One turn moves each row of this set onto another row. After a few examples, where does it send each row asked below?
lison: [ -3 -25   7 -35   8  -9  27   2 -26  14   8  20  17 -13  34  -9 -23   6
   6  -6  17  16  -7 -25 -13  -8  13  -3 -31   8  15   3 -16 -31 -15  -6
  -8  21   4  -9  10 -27   4  -5 -13 -26]
sef: [ -6 -31  10 -23   5 -23  29   1 -31  17   9  24  19  -6  32  -5 -22   4
   8   0  15  24  -2 -16 -10 -10   2   6 -28   5  12  -2 -11 -26 -10  -7
 -15  15   4  -3  12 -31  -6   4 -13 -31]
dul: [ -4 -26   8 -33   8  -9  25   8 -26  14  13  19  19 -13  28 -21 -23   4
  14  -1  12  11  -5 -31  -2  -8  20  -2 -22   7  16   0 -22 -15 -16   1
 -18  17   3 -15   6 -29  -3  -9 -10 -18]
Zipa: [ -7 -27   8 -34   6 -18  23   6 -27  16  19  21  15 -11  21 -20 -29   1
  13  -2  15   4  -4 -25   5  -8  23  -4 -28   7  16  -1 -22 -22 -11   6
 -24  16   4  -7   9 -37  -5  -8  -2 -23]
Litu: [ 13  11  17   3   1   0 -14   4 -15 -16  16  -4  -2 -28 -11 -17 -13  10
  15  -6  52  -5  -9   4  13 -17   0 -15 -29  17 -12 -10   2  11 -23 -17
  10  -7   6  15   2  -5  -9 -18 -25 -13]
Senev: [  3 -12   5  -2   8  -2   2 -13 -12  -6  20  -7 -29 -33 -29 -19 -15  -8
 -11 -11  17   6 -10   6  24  -2  11  -3 -33  -3 -34  -1   9  12   6  -6
  12   3  11   9   2 -18  -8   2 -32   6]
Duk: [ -4  -7   1 -12   9   2   1 -19 -34 -18  23 -15 -13 -21 -22 -17 -14 -10
 -21 -23  33  -7 -14  11  18  22  -2   3 -18  -5 -19  -7  10   4   5  -8
  16   5  -7  11   5 -13   0   0 -38 -14]
bomeb: [ -7 -34  10 -26   5 -25  29   7 -35  14  16  23  18  -7  27 -18 -20   1
  14   4   8  18   1 -21   3  -6  10   8 -19   3  15  -4 -16 -13 -10   0
 -24  13   2 -12   7 -35 -10   1 -11 -25]
Sudu: [ -3  11   7   9  19   2 -10  10  -9  -8  -1 -16   7 -30 -10  -8 -13   4
  14  -9  42  -8 -19 -12   8  -9  -1 -13 -38  10 -12  16  -9  14  -1  -6
   7   5   0  20  -2  -1  -8 -15 -15  -1]
Ped: [ -5 -30   9 -30   7 -16  26   8 -29   7   5  19  20 -13  30 -13 -20   0
   4  -1  11  16   1 -31  -6 -15  11   2 -24   2  10 -10 -21 -25  -5  -2
 -16   7   7 -13  15 -27  -3  -1 -16 -24]
Giton: [  6   6  16 -13  -2   0  -8   2 -36 -27  22 -11   0 -30 -10 -10  -1   1
  -4  -9  54  -9  -4  11  26   7  -8 -15 -17  10 -10 -10   6  -6  -8 -10
  14  -3  -4   0   1 -17  15 -11 -31 -29]
zos: [-11 -10  11  20  20 -29 -12  -7  -8 -10   5  -2   0 -21  -5   7   8   2
  20  -8  13   7  -7   3  -2 -11 -10   0 -10   4 -15   6   9  22  13 -11
   1  -1  -3  27  -7 -14 -12   9 -11  -5]
Fibo: [-10 -32   9 -29   6 -28  24  -5 -31  14  11  25  13  -9  27  -6 -25   8
   6  -6  13  12  -2 -18 -11 -10  12   3 -28   7  12  -7 -17 -34  -3  -8
 -16  12   4   1  18 -32  -6   4  -4 -32]
ras: [ 11  -6  15 -12   8 -24  -8  -8 -30 -21  35  -6  -9 -27  -6  -8   5  16
  14 -19  20  -8   2  13  10  15  12   1  -3  13   1 -12  21  16 -12 -20
  18  -1  -7  14 -19 -21   8  -1 -28 -30]
voluv: [-13 -32  10 -30   5 -28  23   1 -30  13  17  24  13 -10  22 -17 -22   0
  13  -1   8   8   1 -24   0 -10  19   2 -17   4  14  -8 -20 -21  -4   1
 -27   8   2  -6  11 -37  -9  -1  -2 -25]
duze: [ -8 -27   7 -33   9 -22  24  -3 -25  22  20  24  12  -9  24 -14 -28   9
  15  -7  11   7  -8 -19  -6  -4  22   0 -28  11  18   3 -14 -25 -13  -2
 -18  20   2   1   7 -38  -4  -5  -1 -27]
lep: [  1   3  24   5   3 -16 -15 -13 -10  -9  23   9  -2 -20 -11  -3  12   2
  19  -9  21   5  -6   7  -2 -14   3  -5   1  17 -19 -12  21  17  -9 -20
   6 -18  -2  21  -6 -22   1  -3 -19 -17]
mekup: [ -2  -6   3  -5  19 -13   1  20 -19 -22   2 -26  -7 -47 -15  -7  -5  -1
   2  -2  24  -5   0  -9  32  -1   7 -10 -42  -1 -14  12  -8   7  19   2
   9   1  10   3  -8 -10   4  -3 -23  -4]
sug: [ 17   2  17  -7   1  -9  -2  14 -18 -16  20  -8 -12 -41 -22 -13  -4   2
   3   1  32   1   3   2  34 -11  14 -12 -44  12 -24  -6   9   4  -3  -8
  14 -11  15   1  -3 -22  10  -9 -32 -17]
buru: [ -4  -5   8   5  10   2 -12 -26 -13 -11  20   1 -11 -12 -20 -16  -9 -11
  -5 -23  23  -2 -20   3   1  -2  -2  -1  -6  -2 -27 -11  12  21  -2  -9
   7   1  -5  22   6 -15 -15   1 -29   1]
ruko: [ -4  -2  19  -5   0 -22   5  -9 -21  -1  23  -3 -26 -42 -15  -8  10  19
  12  -3  17  10   1  13   7   6  13   3 -17  22 -19  -2  16   2   1 -34
  22 -17   9  12  -8 -17   8  -2 -19 -18]
lugaf: [ -2  -1   4  -3  19  -2 -12   6 -31 -33   3 -20  10 -28  -2   1  -4   1
  -5 -17  45 -15 -11  -3  15   7 -15 -16 -25   0  -7   5  -4  -3  11   2
  15  16 -10   8   1  -9   9  -1 -24 -20]
gapup: [  1  -1   2  -1  10   3 -10 -22  -8 -10  17  -9 -14 -15 -18 -17 -24  -9
  -5 -22  38  -1 -18   9   4  -2  -1  -3 -21  -4 -14  -3  10  18 -15 -11
   6   3   0  26   2  -4 -18  -8 -32   1]
rega: [ -7  -7   4  -5   9  -5   9 -21 -14   2  17 -12 -30 -32 -27 -15 -13  -4
 -12 -16  17   9 -12   7   8   7  12   9 -29   2 -28   1  11   8   8 -21
  18  -9  10  21   3  -9  -8  -2 -31   0]
baf: [-10  -9   3  -2  23 -29  -5  -5 -28 -16  21 -17   2 -23  -5  -2   2   6
  17 -18  18 -10  -7   8   9  24  -1   6  -4   2   8  12  10  25   5  -8
   6  11 -17  22 -23 -15  -2   3 -15 -19]
Dogo: [-10 -30   9 -30   5 -22  23   3 -32   7  10  21  16 -10  25 -13 -27   0
   5  -2  19   8   1 -24  -1 -15  12  -2 -26   2  11 -12 -24 -31  -2  -1
 -23   8   5  -6  20 -32  -8   1  -6 -29]
Vasu: [  1 -14  -2 -17  13  -7  -4 -23 -23 -19  28 -15 -25 -25 -17 -16 -15  -4
 -13 -27  20  -7  -8  15  14  20   8   1 -11  -8  -8  -4  15  14  -2  -7
  15  12  -4  14  -8 -15  -1   2 -36  -8]
megu: [ -5 -26   8 -31   8 -18  23  -1 -27  16  12  22  14 -10  26 -10 -32   8
   7  -7  22   8  -9 -20  -8 -10  16  -4 -38  10  13   0 -18 -35 -12  -4
 -14  20   5   1  16 -32  -3  -5  -5 -30]
Suta: [ -5 -29   9 -28   6 -18  31   2 -27  25  17  24  14  -9  28 -15 -25   8
  16   1  12  21  -8 -16  -4  -1  14   3 -29   9  15  10 -11 -19 -18  -4
 -16  23   3  -8   2 -34  -4  -5  -8 -24]
Butup: [-14  -9   8   6  20 -27   8  -5 -24   3  10 -12 -13 -38 -11   4   7  14
  10  -7   9   7  -8   8   7  18   2   7 -30  13 -17  22  10   4  21 -20
  21   6   0  19 -12 -17   6   8 -11 -15]

Senev goes to buru
Giton goes to ruko
Now these:
mekup goes to zos
Suta goes to dul
duze goes to Zipa

One turn moves each row of this set onto another row. After a few examples, where does it send each row asked below?
pemiz: [  8  -6   3 -14  -9 -12  -2  -4 -19   7   8 -17  13  13]
Sagu: [ -8  13 -13  -2  14   2  -4  20  10  -9 -10  10 -27  -4]
Vodem: [-16  14 -17  -4  11   4  -4  14  23 -11  -7  -5 -15  -7]
Dut: [ -4  17  -8  18 -16   7  -3 -10  23 -12 -10   5 -22  13]
dol: [-10 -29   2   5 -17  -3  11 -13   7   7   4  -4   4   8]
zeziv: [  2  30   0  19   1  -7 -12  27   7  -2   0  -4 -10  17]
fab: [  6  -3   9 -16  -4 -10   4  -2 -24   8   1  -5  16  10]
tafe: [ 14  -7  12  -5 -17 -12   3  -1 -20  -4   1 -16  15   9]
mal: [  4  19   1  15 -12  10  -5 -12  17 -24  -5  -6 -12   7]
Kapep: [-10   8  -9  -3   8   6 -10  21  17 -15  -5   5 -26  -4]
Podat: [  2  -8  -6  -9   8 -10   9   0 -19  21  13  16  -3  -6]
munop: [  6  31   2  13  -6 -12  -9  24   4  -7  -7  -9  -8  18]
Kon: [-13   6 -12   3  16   2  -1  19  26 -10  -4   6 -16  -3]
vikat: [ -2  21  -6  24 -16   6  -9  -8  15 -16  -7   5 -19   5]
danaz: [-11  11 -11   0  12  -4  -9  20  19 -13  -3   2 -28  -2]
Resam: [ 14  17 -11  19  -9  14  -9 -10  14 -16  -9  -2 -13   8]
Bivid: [ 10 -19  -9  -6   3 -12   5  -3 -13  20   4  15  -2  -8]
morot: [  3  -5  11  -9  -9  -8   3  -4 -22  -7  15 -12  17   7]
gakug: [  1 -19 -12  -4   8 -12   2   3 -13  20  11  16   0  -2]
nuz: [  9 -15  -7  -2   6  -9   5   0 -16  11  20  22   2  -1]
fazu: [  7  29   3  19   1 -11  -9  20   6  -3   2  -6 -18  17]
zaro: [ 13  29   2  19   2  -8  -4  26  15   6  -2  -4 -10   5]
rofiz: [-10 -21  -1   7 -16  -9  18 -16   5  15   2  -7   8   9]
sukoz: [  4 -18  -5  -9   4  -6   9  -8  -8  19   3  23   0   2]
zogez: [-11 -26 -10   2 -15  -6  14 -14  13   8   5   3   6  15]
gule: [ -2  18  -8  22 -10   3  -8  -8  16 -23  -8   0 -23   7]
dibi: [ 14  34   0  16   5 -11  -8  20   4   0   4   3  -8   9]
topo: [  8  -1  10  -7 -15 -13  -1  -5 -24   5  11 -12  11   7]
Zomem: [-12 -24   2   9 -14  -7  17  -7   9   3  13   3  11   9]
telab: [ -7 -19   7  -1 -19 -11  15 -13   6  11  -3  -1  15  15]

mal goes to dibi
Bivid goes to rofiz
Now these:
vikat goes to zeziv
munop goes to Sagu
Zomem goes to morot
fazu goes to danaz
gakug goes to dol
zogez goes to tafe
Resam goes to zaro
sukoz goes to telab

